One turn moves every row onto another: examples first, then more rows asked:
bonaf: [  0  15  23   7  -3  -5  22   6  10  11 -18  -4  12   2 -13  38   7 -20
   0  -7  24  12  -1 -13   1  -6   0   0  12 -24  -4  -4   2  15 -12   0
 -44   2 -10  16  -2  10  14   1 -16  30]
suteb: [ -6   3 -13  14 -15   9 -25   2  15   6   0  -7 -26  14  21 -14  13  25
   5  39  -1 -20 -39  10  14 -15   8   6   6  14   9  -1  -3 -15  15 -18
  24  -7   3 -14   9   7  -4  23  10 -27]
fiko: [ -6 -12 -26   2 -30  14 -27  -8  -9  11   0  15 -11  11   3  -4  18  16
  10  10  -8 -27 -36   6  29  -4  -7   0  23  -6 -10  28 -26 -11 -10 -22
   6  -1  16 -14  10  23  18   0  24 -28]
dibe: [  0   1 -24   2  -5  15 -20 -11  -2  21  -9   9 -26  -1  -5  -2  -4  34
   3   3  -5 -26 -38   0  26   8  -4  -4  14  -2   9  23 -25 -16 -24 -21
  13   5   6  -6   4   8  22   3  17 -15]
Dasi: [  0  18   6   5 -13  -5   7  10   6 -12 -16   0   5  10  -3  30  24 -26
  -2  10  26  17  -7  -6  -2 -15  -5  11  21 -33 -14 -15  16  16   4  13
 -47  -3  -2   8   2   8   7   1 -17  17]
Subi: [ -4  10  25  16 -12  -3  20   4  13  21 -20  -7  26   1  -9  37   6 -16
  -1  -7  22   0   6 -19  -5   1  -8  10  10 -20 -10  -1   4  15  -5 -11
 -45  -3 -11  11  -4  13  13   8 -20  23]
Vug: [ -2  17   6   6 -15  -7   8   8   5  -9 -13   3  10  12  -4  25  21 -30
   2   9  24  21  -9  -4   1 -15  -6   4  23 -38 -14 -14  13  15  -1  11
 -47  -3   1   3   8   9   7  -2 -13  20]
mag: [ -5  15  14   7 -11  -8   3   1   3  -5 -15  -1  12  14  -6  22  14 -39
 -13  20  32   8  -4  -7   3  -7 -18   3  10 -35  -5 -21  10   9   2   6
 -51  -1 -11   5   8   8  -3  -3 -12  13]
kire: [ -9  -6  -4   7  19  14  -2  16   9  16 -29 -15 -10 -12  34   3  35  16
  -7  26   2 -19 -22   6 -15   3  -3  13 -19  24  -7   8  -9  10   7  -1
  22  -5   1 -19  -7  17   3   8  -3 -31]
Zilu: [ -6  14   1  14 -23  -6   4   1   6  -6 -13   4  23  13  -2  19  19 -26
   0  10  22  15  -6  -5  -5 -11 -14  12  23 -44 -22 -14  18  11   4   8
 -46  -8   3  -3  12   6   9   4 -14  10]
Gim: [ -3  -2 -23  10 -10   9 -19   8   7  21 -12   4 -37  11  20 -26  32  11
  -8  18 -15  -2 -33   7  10   0  -4   6   9   7  20  -9  22 -11   6 -15
  25   9  -4 -13 -10  25   1  10  15 -25]
zabu: [ -3  14  21  17  -5  -4  21   0  12  23 -18  -5  24   1 -14  33  -2 -13
  -1 -10  22   9   2 -16  -4   2  -8   3   9 -30  -6  -4   3   9 -16  -6
 -41  -1  -9   9   2   4  17   5 -16  28]
lalek: [  0 -14  -9   0 -24  12 -18   1  -1  24  -9  10 -19   4   6   5  19  21
   8  14  -3 -48 -30  -2  27   6  -2   9  11  18  -5  35 -27  -5   4 -38
   0  -1   6  -1  -6  31   6   8   7 -21]
nemid: [-11 -13   8   7  -7   7  -3  18  10  35 -15  -6  10   9  38  -8  40  -5
  14  23  -7 -22 -20  12 -11  -2 -18 -12  -7  16  -7  16 -16  17   1 -18
  12   5  15 -28  15  30   8  13   6 -30]
gafi: [-11 -21   6  10  -7   4  -2  12   4  48 -11   5 -11  -3   9 -20  21   5
  -1  11 -12  -7 -27   5  26   9  12   6  -5  18  14  14  -6 -10  -1 -34
  24   3  -6  -8 -12  41 -13   0  15 -10]
denog: [ -2  12  25   7 -11  -3  19  11  12  11 -18  -5  16   1  -9  39   9 -24
   0  -8  21  10   1 -13   0  -7  -2   1  17 -20  -4  -4   1  21 -10  -3
 -48   2  -9  11  -1  16  11   2 -13  28]
foz: [  0  19  -1  13 -12  -7   5   1   7  -8 -18   2  12  10  -2  21  18 -18
  -4  16  27  12  -7  -8  -7  -7 -10  18  16 -42 -20 -17  23   9   9  10
 -44  -9  -2   4   6   1   6   6 -23  13]
fonov: [ -8 -11 -15  18 -24   9 -24 -11   4   5  15  -4  -9  27   9  -9  22  15
  13  25  -5 -12 -37  11  17 -25   4  -3   5   2  -5   7 -16 -21   5 -14
  30  -7   7  -9  13  11  16  15  24 -33]
nilod: [  1   0 -13   9  33   8   3  -3   3  21 -17 -10 -16   7  18  -3  28  19
   4  18   3  -9 -30   8 -15   1 -13 -15 -26  -3   2   5  -9  -5 -15   6
  34   5   4  -5   4  -2  31   6   1 -25]
lefa: [ -5   7  26  10  -8  -5  15  -2   5   9 -16  -7  19   9 -15  36   9 -34
 -12   2  30   3   4 -14   3  -3 -15   0   1 -24  -2 -11  -3   9  -9  -2
 -47   2 -20  14  -2  12   8  -4  -9  18]
sotaz: [-10 -18 -10  16   3  14  -4  -5  -2  35  -8  -2 -15  -3  -3  -8  21  16
  -9  -9 -15   4 -26   0  18   3  10   4  -7   9  14   8  -6 -17 -17 -16
  37   6 -13  -1 -21  29  17  -5  28 -16]
meze: [-11 -18  13  17 -16   8  -9   0  14  32   4 -10  -2  10   9  -1   8  20
  11  20  -2 -28 -30   5  22  -9  16   0  -7  27   4  21 -31 -15   5 -37
  25  -7  -1  -4   3  22   0  17  14 -17]
nobeb: [ -7  16  25  10  -8  -2  10   3   9  10 -20  -9  17   3 -10  34   2 -31
 -16   1  28   7   4 -15   1  -1 -16   0   8 -22   5 -16   1  12 -13   0
 -49   5 -18   6   1  10   5  -1  -7  18]
pume: [ -6  14  10   9 -15  -2   1  -2   2 -10 -14  -5  13  14  -7  30  18 -36
 -16  10  28  11   0 -10  -1 -11 -20   5  13 -33  -7 -22  10  10  -2  12
 -47   0 -14   4   3   8   8  -4  -6   7]
pomob: [  5   2 -28  -2  -7  11 -25  -2  -1   7 -15  12 -39  -1   7  -4  10  33
  -2  28   3 -38 -40   3  25   8   0  15  11   6   1  18 -12 -13   5 -20
   6  -3   6  -4  -2  10   1   7   1 -21]
suzu: [-10  -3  -2  20  -5  17 -13  -8  15  23   0 -17 -12   1   4   4  -4  33
   2   6  -6 -14 -31   2  16  -9  13  -2  -2  19  14  10 -25 -19 -13 -20
  34  -2  -6  -7   1   8  17  16  24 -19]
sigip: [-15 -15  -3   9  14   4   1   1  -3  30  -6  -1  16   6  17 -13  26  -1
  14  15  -1   2 -31  18   0  -3  -9 -20 -14 -12 -13  17 -28  -2 -21   0
  31  -2  18 -25  22  15  17  -6  16 -22]
zik: [ -3 -22 -17  10 -16   0 -12  -2  -7  26   5  13 -18  30   8 -28  44  -4
  10  17 -13  -1 -34  11  19  -7  -3  -6   0  -7   3   4   7 -18   5 -18
  27   5   2  -1  -4  32  10   2  19 -26]

mag turns into nobeb
zabu turns into Zilu
Where do these go?
gafi turns into Gim
kire turns into nilod
denog turns into Dasi
fiko turns into lalek
suteb turns into suzu

One turn moves every row onto another: examples first, then more rows asked:
Fedo: [  0   7  11 -13 -23  -3  -6   7 -23  20  16  -7 -28 -11 -22  -8]
tuzo: [-11  19  12 -26 -38  -1  -7 -15  15  12  15  35  15   1  11  15]
Tav: [-21  11  39 -12 -21  23 -30  -2 -19  25  14   6   4  -9  -4  36]
tes: [  5  45  23  -8 -32  13 -12 -13  36   5  24   1  -1 -25 -22  18]
Nufan: [ 10   5  18  -2 -30  11 -59  -2  16  26  27  10 -19   1 -22  34]
Divuf: [-1 20 12  5  6 -8  7 -8  8 35 19 17  0 24 -2 16]
Mupa: [ -9   2  45  17 -26 -20 -14  -8  -2  17  30  16  17  17  -3  12]
Sunib: [-17  31  21  -8 -46  -8 -16   6  37  18  21  -2   0  12   5  33]
kab: [  7  20  20  -4 -13 -16 -31  13 -14   7   3 -18  -5 -18 -10  35]
Golo: [ -8   9  12 -24 -28  27 -12  15  18  15  43  28  10 -12 -20   6]
gotuv: [  4  -3  11  -4 -42 -14 -18  -5 -15  -8   1   8  20 -13 -17   1]
bimo: [  5  -9  27  -2 -42  14  -3   0   9  17  14   1  -2 -21  -5 -25]
gab: [  8   7  20 -13 -29  14 -58 -10  20  30  30   4  -9  -9 -15  37]
deliz: [  5  19   8  -6   1 -15   9 -17  15  32  20  19  10  21  -5  16]
numed: [  1   7  -8   2 -10  12   8   5  31  27  20  11  20 -30  -9  14]
mekiv: [  2   8  19  -5 -37  22   1  -4  12   5  12  -5 -11 -24   9 -16]
beve: [  1  21  32  -3   5 -18   4 -16  17  38  13   9   5  19  -1  11]
bala: [ -9   3  22 -16 -22 -16 -13 -25  10  23 -17   8   4  20 -23  14]
rusib: [  3   9  22 -30   6  21 -16 -19   7  25  47   1  -6 -17 -23  22]
nune: [ -9 -12  20 -13  -4  -7   4  -7  36  28  33 -17 -18  -8 -14   7]
Sili: [ -3   4  25   6 -34  32  -1  -7  13   4   9  -3 -12 -16   2 -16]
zitur: [  1  10  -5 -11 -31  -6 -16   2  26  24   4 -30 -25 -13   4  11]
sepot: [ -5   9  16   3 -23 -29 -17 -20  32  26  46  12  -7 -23  -1  27]
mevu: [ -9  12  40  -5   9 -10 -17 -23 -13  11  11  -7  22  -7 -16  13]
mozon: [  6 -19  26  17 -24   1 -11  27  12   8  -6  -3  -2  -4 -12   4]
libi: [  6  29  41   5  -7   9 -44  17   5  15  24  -2   0   1 -33   6]
Gutop: [ 17  10  26  -8 -33  10 -47  14  10  33  24   7  -9  -5 -22  39]

Nufan turns into Divuf
Sunib turns into nune
Where do these go?
Mupa turns into mozon
gotuv turns into kab
bala turns into Fedo
tes turns into sepot
mekiv turns into gab
zitur turns into rusib
Gutop turns into beve

